Each path is a new rotation, seen through one point. The rows after it are directions, each followed by how far the rotation turns it, in degrees each step (0 if it stays put).
Each turn is a multiple of 5 degrees from 10 to 175, or 0.
Each row of a path follows its step; steps can be skipped.
path 1
step 0: [ 19   1  20   6  16 -22 -38  19  23  -8 -16   7   3   0  15   4  -6 -19
  14 -14   9  -8 -20 -18  -6  -9  -3 -17   5 -23  11  21   1   4   5 -16
   1 -17   3  13   6   3  -5  -7]
step 2: [ 13  13  27   4   4   9  -6 -14 -17 -21 -16  -1  15  14  19  -2   2   9
   4  16  -9 -19  28  20  17  13 -22 -18   4   8   8  -1  -3   6  21  13
   4  19  14 -18   1 -17  10  11]
step 3: [ -2  -3  27 -19   0  14 -20   4   3  -3 -10   1  15  20   6  11   3  13
 -13 -18   5   3  15  -3  15  12 -28  10  23   8   7   1  -7  23 -10 -18
  16   1  16   5  -7 -36  15 -12]
step 5: [ -2  -6   9   5  -3 -14 -11  17  -1  -8 -18   0   0 -28  14  -9  -1 -11
   9   6   4 -21 -21  -7  20 -19 -21   8  -1 -13  29  21  17  22   1   3
 -14   4   7 -28   4  18 -14  15]
step 6: [ 17 -14   1  10  20   2   7  15  -1 -28   0   6  -6  -2  24   5  23   3
  -9  13  21  -2 -10 -16  25   6 -22   0  21   7   7  21 -12  12  23  18
   7 -20   5  -7  -2  10  -3  20]
step 7: [  3 -17  30  14  -3  12  -7   9  -5 -31  -2  -7 -12  21   5   1   5  11
  -1  11   4  -1  16  -6 -20  15 -14 -13  10   4  -1   5  -3   1  32  -3
  11 -28  -4   1  34 -17  10   7]
step 9: [-13   3   2 -31  -6  -7  20  16   9 -11 -17  16  25   9  23  19 -12 -15
   3  15   1 -14   4 -22  12   7  20  -2  10   4  26   6   7   7  -9 -14
  18  13  15 -24  -2   6   5   2]
step 11: [ 11 -19  17   7  21  13 -23  20 -12 -15   2 -19 -14  -5   3  -5   7   1
  15   1  14  18  -3  -3   9   7 -22  30  27   4  25  19 -19   2  -3  -6
  -7   6   6   3  -3 -10  20 -13]
step 15: [  9  -1  44   4  -4  23  -4   3  -3 -13   5  -8   9  13   4 -14   5  14
  -4   4 -11 -14  15  -2  -7   6  20   1   4  17  31   2 -13   1  26  -3
  22   3  -3 -16  -2  13  27 -15]
step 17: [ 21 -13  -3 -22 -15  -6 -11  26   8  -8 -11  16  14  -5   8  22  11 -14
   9   4  -4   8 -19  -4  12  11  -6   0   1 -10  -7  34   0  11  -9 -30
  15  -2  24 -14 -18 -16   0  -4]
step 19: [ 12   5  39  18  40 -16 -20   9  -3 -22  -6   1  -7  -1  21 -26   0  -5
  13   3  14 -11  15 -13  16   3 -13  -3   4  -8  14  -1   1  11  12  13
 -15  -4   0   8 -15   3   5  -3]
[10  5 -1 -2 -5  3 -1  2  6 -7 -9 -2 -2  0  5  5  5 -9  4  1 -2  0  2  2
 -4  4  6  1  2 -1  1 -8 -3 -5  0 -1  3  3 -8  0 -1 -4 -7 -2] : 45
[-5  9 -6 -5  2 -4  0  4  8  2 -4 -2  0  1  4 -1  4  0  4 -4 -4  0  1 -8
  3 -7  2 -2 -6  0  3 -4  4 -1  0 -7 -7 -8  6 -3  0  3  0 -2] : 80
[-3  5  1  3  8  3  2  3  4  2 -5  4  3 -3  5  4  1  2  0 -8  5 -2  0 -2
 -2 -4 -4  5  8  3 -5  5 -3  4 -3  1 -9  7 -6  8 -3  0 -2 -3] : 135
[ 0  1  9  1  2  1 -8  0 -1  4  1  0 -2  3  2  0 -1  3 -3  4 -1  2  2  3
  3 -3  7 13  4 -5 -1 -8  3 -1  4 -5  0 -8 -2  9  1  0  5  2] : 90
[-13   4   8  -1   4   2   7  -2  -2   1  -2  -1  -6   9   4  -1  -3  -2
  -1  -1   5  -5   4   7   2   2   2  -8  -3   2  -2  -5  -2   1   1  -4
   7   2  -1   2  -4  -2  -4  -2] : 60
[  3   1  -2   0  -8   0   0   2  -1   0   9  -7  -3   4  -3   9  -3   0
   3  -2   6  -7  -5  -1  -3  -4  -8  -5   5   0   1  -1  -3  -3   5  -4
   0  -5   0   7  -2  -3   3 -10] : 100
[ -1  -8  -5   4   3   3   5   2  -4  -1  -9   0  10  -2  -1   3  -5  -1
   5   0   2  -5  -3   4   3  -6   3   1  -2   1   5  -3   3  -4   8   5
   0  -5   1   1 -11  -1   0   3] : 85
path 2
step 0: [ -7  12  13 -17 -12   0  -7   1   8   1  12  32  18   5 -10 -11   3 -19
 -28  -6  10  -1  -5 -19  -2   2  13  16  26 -36   0 -16  -6 -19  -7   2
   6 -27  -3 -28  -6   1 -34  -6]
step 1: [  9  35   9 -27 -10  29 -12  -8  13  -6  20  12  16   6   9 -10  -1  15
   1 -17   4  22   0   6  16  -4   0   7  20 -17   5   8 -10 -28 -16 -13
  -8 -18 -33  -1   2  12 -20 -17]
step 4: [  4   6  -9 -30  16  17  19  20  -3 -26  16  18  16  -3  -4  18  -7  -7
   5  -8  -6  20  28 -11  19 -17  29  10 -11 -21   1   2   6 -15   2   9
   1 -18 -11  24 -14 -10 -17 -22]
step 5: [  2  -6 -32 -11  26  -4   8   2 -10   7  20  22  34  33  -3   8 -18   2
   1   0  13  12   4 -13   6 -16  18  26   1  -9   4 -18   4 -18   1   6
  21 -17 -36  -7   3   1  -3   8]
step 6: [ 27  15 -31 -17  18  15  12  -2  17  -5  17 -12  23  12 -27  -9  18 -16
  12  -7   2  16  -7  -5  13 -14   7  23   5   2  33 -14 -13   5  23 -10
   1  -6 -23   4   6   8 -17   0]
step 7: [ 20   2   7  11   5   0   2   3   0  -5   8  11   8  37  -8   7  14 -39
  10 -10  -2  38  32   0  19  -7   9  15  13  -3  33  -1  -6   3   7  -4
  14 -28  -2  11  -5 -13   1   9]
step 10: [ 17  10  15  -1  15 -13  -4  -4  -2  -4  30 -12   4  21  13  30 -19   3
 -18   3  17  18 -11 -11  21 -13  -1   6  11  -3  29  -1  -7   3   4 -14
   5 -16 -17 -20   8 -42 -18   3]
step 11: [ -9  29  -4  -2  13   3 -15 -13  17  -1  -4 -22   3  14 -11  17 -22 -10
  -1  23 -23   8  10  10  12 -24   8   5  16 -13  11 -19 -12  16   4 -22
   7  -9 -12  -8  -4 -19 -46  -1]
step 14: [  7   1   1  26  20 -13  -2 -11  -4 -19 -10 -12   9  19 -22  13 -27  -5
   7  -9 -16   8  -9   0  23 -17  16 -15   9 -31 -30  -3 -17 -30  12  -4
   9 -17  -5   8  20 -15 -14   1]
step 15: [-10  15 -12   4  17 -21   3  -7  10   8   0 -11   3  -9 -33   9  -2   5
 -26 -19  -3   7  -3 -24   9  -1  35 -21  -3  -8  10   6 -20 -19  23  -6
   8 -24 -21 -12  15 -22  -6 -23]
step 16: [-11   9 -16  16  -9   1 -12   2  -6 -12  19 -15   6   8 -15  15  10  13
 -12 -18 -35 -11  24 -12  19  -7  24  13  -1 -10   0   1 -30 -10   5  -2
   2 -28 -29  14 -24  -9 -16 -10]
[  4  -4   6   3  -4  -4   3   5  -7  -2  -7   0  -4  12  -1  -3   0  -2
  -6  -3  -2  -3  -1  -2  -5  -3   2   4   0 -10  -2  -2  -1   4  -9   1
   3   0  -6   3   0   0   1   7] : 155
[ -3  -1 -10  -5   0  -1  -5   7  -4  -4  -3   1   4   4   0  -5  -1   1
  -3  -2   1   6   4  -8   5   1   6   6  -4   4   3  -1  -5  -5  -3  -1
  -8   6   4   4   2   6   5   0] : 25
[ 2 -3  3 -8 -1 -1 -6 -8  2 -5 -8 -2  5  0  1  3  3  2  2 -1  0  6  5 -7
 -5  0 -9  0 -7 -7 -1  1  0  3  4  0  5 -5  2  4  5 -2  6 -4] : 140
[ 9 -1  4  3 -2  9 -1  2  4 -4  1 -2  1 -4 -9  4  3  4  7  3 -6 -1  7  4
  4 -7  4  2 -4 -6 -5 -1  2 -3 -3 -6 -4  6  5  2  1  0  0  4] : 145
[ 3 -5 -2 -3  7  8  4 -1 12 -3  1  4  1  0  7  1  4 -2 -3 -1  3 11 -3  1
 -3  2  2  2  4 -6 -1 -1  1  2 -8  5  1  2  0 -4 -5  4 -1  1] : 10
[ 0 -1  7 -5 -3  7 -3  3  0 -3  0 -2  1 -3  9  0  8 -1 -5 -6 -2 -4 -3  3
  8  0  7  3  1  4  5  8  4  0  2  3  1 -5 -1  4  2 -8  2  5] : 120
path 3
step 0: [ 24  12  -2  -6  19 -14  16   4 -11 -21 -22   0 -11  -4  26 -13 -13  14
   5   6  21   9 -17  12 -30  -4   5  13  24 -33  12  13 -18 -10 -10 -11
 -20 -11  10   0  -5 -30   6   8]
step 1: [  7  17  16  29   3 -19   8   5 -15 -17  -4   3 -21   3  -4 -25 -19  -2
 -17  19  -3 -16   2  12  -8 -17   8   5  35  10   7  12 -28  17  23   6
   2 -23   5  -2   3 -17  22  18]
step 2: [  6  15  -4 -18  -4   0  20  25 -25  -5 -42  -5 -24  -5  16 -13 -26   5
 -11  13   4  -4 -15   8 -18   1 -23   1  -1  17  -8   5   3   6   5 -11
   9 -20   4  -5 -26 -17  13  28]
step 3: [ 10  13   2 -20   2 -19 -11  21  -4 -23  -6  12 -12  -6 -14 -20 -10  -7
 -23  23   3 -12  14   1 -12  -6  13  40  15  -8   4   8  12  31 -11 -16
 -16 -16   1  -3 -30  -7  15  10]
step 5: [ 13  -8   7 -10  -4   3  -8  21   3  -8 -15   5 -37 -18  11 -22  -3  -9
 -17  26   8 -16  18 -22 -15  20  -6   7 -16 -19   6 -26  19  15  15   8
  -8  -8 -24   8  -2 -12  19  18]
step 8: [ 16 -17  -5  -4 -16  -2  46 -14  -9 -13 -30   4 -16  -5 -12  -8  -9 -26
   6  16  -4  -8   1  20  -6  -3 -16   3  -6  -5  33 -11  16   6  14  15
  -3   6 -17 -14   4 -28  19   0]
step 12: [  9  22 -12 -23 -11 -14  -4  -3  10 -32 -19   1  21  -4  37 -23   3   4
 -11  -4  20 -13   8  -2   1  -4  14  14  17 -16  22  11  10   8  13  25
 -14 -15  -9  -8 -23 -17   6 -12]
step 13: [  8   5 -28   0  -3  -5   3 -14 -11   1 -12  -6  -2 -13  22  -4 -10  -9
 -44  13   2 -23   4 -18  -3 -35   2   9  21  -2  -2   3 -20 -20  34  21
 -19 -10  -6  13   0   2  15   7]
step 14: [  9   4  -5 -14  15 -21  18   7  16  -1 -30   0 -10 -37  27 -13  -3   1
   0   0  -7 -14  23 -11  -5   0  -4  -8  -1  12  20   9   7 -25   8  20
 -16 -21  -9   3 -19 -21  19  25]
step 17: [ 22 -20  12  14  11 -20   5  18  -9 -13 -18  29 -26  -4   1   4 -28  -4
  13  24  -4   5   1 -24 -11   1  -4  12  14 -10  13   8  15 -15  18  -5
 -25  -8  -7  -3   3 -28  28 -13]
step 18: [ 26   6  19  -2  -8  -2  16  28 -27 -22  -8  15  -9  13  20 -24 -18  23
  10 -11  22   8   8  16   4   5  -3   2  26  -7  -5   7 -19   1   9   0
 -26  -8 -29  -1   2  -3  23   7]
[ -1   1   4   0   3  -8  -3  -1  -2  -2  -2  -2  -5  -9  -1   9   0  -4
   8   5   0   1  -3   5   0  -2   2  -1  -3  -2   1  -6  -1  -4  -1   6
  -3   0 -11   4   0   9  -5  -1] : 40
[  6   2   1   2   1  -1  -6   3  -1   1   2  -2  -3  -1 -11  -5  -1   1
 -10  -1  -6  -7   2  -2  -3   8   7   2  -1   0   0   1  -2  -4   0   0
   3  -4  -2   3   7   7   5  -9] : 175
[ 6 -2  1  6 -4  4  4  4  0 -5  3 -1  4 -2 -5 -2  5 -3 -5  7  4 -4 -2  0
 -5  3 -7  3 -7  0  1 -7 -1 11 -5 -3  4  3 -4 -3  0  1 -8  4] : 20
[  7   4   4   6  -4   0  -5  -3   0   6   1  -4  -3  -1   6   8  -2   0
  -2  -5  -5   0  -3  -1   3  -2  -6  -1   3  -7   2 -10   1   8   1   4
   4  -7   4  -1  -2  -4   3  -5] : 95
[  3  -2  -6   0   2  -6  -5 -12   1  -2  -6   0   2  10  -1   2  -2   1
  -1   0   2   0  -5  -4   0   1   7   5  -3   0   4  -8  -4   1   0  -5
  -3   8  -6  -2  -1  -6   4  -2] : 85
[  2   2   2   1   4   8  -4   4  -2  -1  -7  -4  -1   2  -4   0 -10   5
  -1   5  -4   9   4  -6   6  -4  -1   1   1   6   7   1   5   6  -6   3
  -4   5  -1   2  -1   3  -4  -5] : 55
[ 0 -4  3  2 -2 -1  4 -7 -4  4  9  0  3  2  1  7 -6 -3 -3  9  4 -6 -2  2
  6 -2  4  0  1  2  0  9  8  7 -2  3 -1  0 -2  0  4  1  8  1] : 155
[-4  8 -4 -5  0 -5  1  4  1 -4  0 -8 -1  3  4  0  0  1 -1  5  0 -7 -9 -4
  1 -4  5  1 -4  3  8  5 -8  5  1  1  5 -5  9  3 -3  4 -3  0] : 35
path 4
step 0: [ -5  18 -20  12  -2  11 -35 -22   2 -11 -39  -5   2  12   0 -22   6   4
   8  16   1  23   6  -2   6   3 -16  24  13  -6  20   8   9 -18 -11  -4
   6  -5 -23 -19 -17  -6 -25 -13]
step 1: [ -5  -5  22  -6 -31   2 -16  28   4  16  20   7 -33   7  10  15  20  -8
   5  16   5  22  26 -17  16   5   1  12   1 -21   6  17   3  21  16 -22
 -19  -1  -3 -15 -12  -4   2  -5]
step 2: [  8  11  -2  11 -15  -8  20  16   4 -28 -22  -1  13 -11   9  20 -19  -2
  -6   6   4  14   1 -36   4 -10  24 -11   6  20 -12   2   8   6   9   4
  14 -26   9 -33 -18 -15 -18  22]
step 4: [ -3  -5 -12  23   3 -14  -7   0 -26   5 -25  14  -9  14  -2  19 -20  -6
   6  12  11   8  -7  -9  30  19   5 -22   8 -26  30  16   1  28   5  -6
  -8   8  -1  24   9   4 -27   1]
step 7: [  0  14  14 -20 -12   7  16  10  -4   3 -16  -2 -26 -17  -4  -4 -17  -1
   7   6   5 -12  -7   0   1  45   4 -31   9   2  11   4 -17  14  17  28
 -17   5  21  -3 -33  -1   9  -6]
step 9: [  3  -5   1  22   1  10 -22 -13  -2   6  27  19 -17   2   6  -8 -20 -20
 -12  25   8   4  17  28   4  17  -7   6  16 -19  10  -9   1  15   0 -30
   3   0  28 -33   2   0  13 -16]
step 12: [ 12  10  -8  12   1  28   2   7  24   1 -11   0  -1  15  19  17 -21  -5
 -33  -2   7  13  15 -15 -12  10   4 -20   3 -20  38  35   6  13 -17   0
  -6   0  -1 -10  -3 -22 -13  -1]
step 14: [ -7  28   1   3 -22 -14   1  25 -19  -6  15  13 -10  26 -13   4  -2 -18
 -15  -9   9  19  -7 -22  16 -34   4   7  12 -14   5 -15   7  19 -10 -18
  24  15  11  -2 -10  16 -19  -1]
step 15: [ 10  -4 -25   6  -5 -11  -2  12 -20 -12 -13  -3 -27 -17  16 -21 -35  27
   6 -21  -7   4   7 -14   3   2  10  -8  27 -17  18 -10 -23   8   1   6
  -6 -26   8 -16 -13 -21   2  -3]
step 16: [  7   9  -1   9 -10   5  -6   3 -24  -5 -27  -5  19  -6  28  -3  11 -16
   2   1   8  12  -2  -5  -1 -20 -22  -8 -16 -20 -12  32 -33  13   0  12
 -33  15 -14   3 -24  18 -12  -5]
step 18: [-11  28   6  20  -2  -3  -2  27  15   3 -24  10  10  13 -18 -15   3  24
  -2   0 -16  -2  32  -4  -1  28   5   2  30  -2 -24   6 -13  11  -8 -13
   7   8   0 -17 -30   0 -12 -12]
[ 7 -1 -1  1 -1 -7  2 -9  7  1 -7 -6  1 -7 -1 -1  3 -6  2  4 -3  3  3 -3
 -2 -8 -3  3  4  6 -3 -4 -2  1 -5  0  2  4 -5  2 -6  7  1 -6] : 135
[  5   0  -1  -8   6  -2   4  -4 -10   0  -8  -5   0   4  -6  -2  -1  -1
  -3  -9  -1  -2  -6   2   2   0   1   2   2   2   8   5   1   2  -3   3
  -7  -1  -2  -1  -6  -7   4  -4] : 90
[ 4  4  1 -1  0  7  2  5 -4  2 -1  2 -5 -9  0 -1  7 -6  1  4  4 -9 -2  2
 -6  5 -3  9  6 -6 -3 -2 -3  5 -4 -2  3 -1  0  2 -4 -4  7  5] : 170
[ -1  -1   1  -1   1   1  -1   6  -2   1  -1  -4   5   4  -3 -12   1   3
   3   9  -4  -6   1  10   0  -3  -5  -7   1   2  -2  -3  -8   3   1   4
  -3   4   9   0  -1  -1  -2  -4] : 35
[ 5  1  7  4  1  2  4 -5  1  6  1 -1 12  0  9  4 -1 -5  0 -2  1  2 -5  6
  0 -4  3  5 -6  0 -4 -2 -1  5  3 -1 -2 -6  6 -9  1 -3  1 -1] : 100
[ -1  -2   1  -2  -1   3   7  -2  -2   6  10  -6  -8   1   1   0  -2  -1
   5   0   4   2   6   1   3   2   7   1   4   0  -3  -1  -7 -11  -3   0
  -8   0   4  -2  -2   3   5  -5] : 175
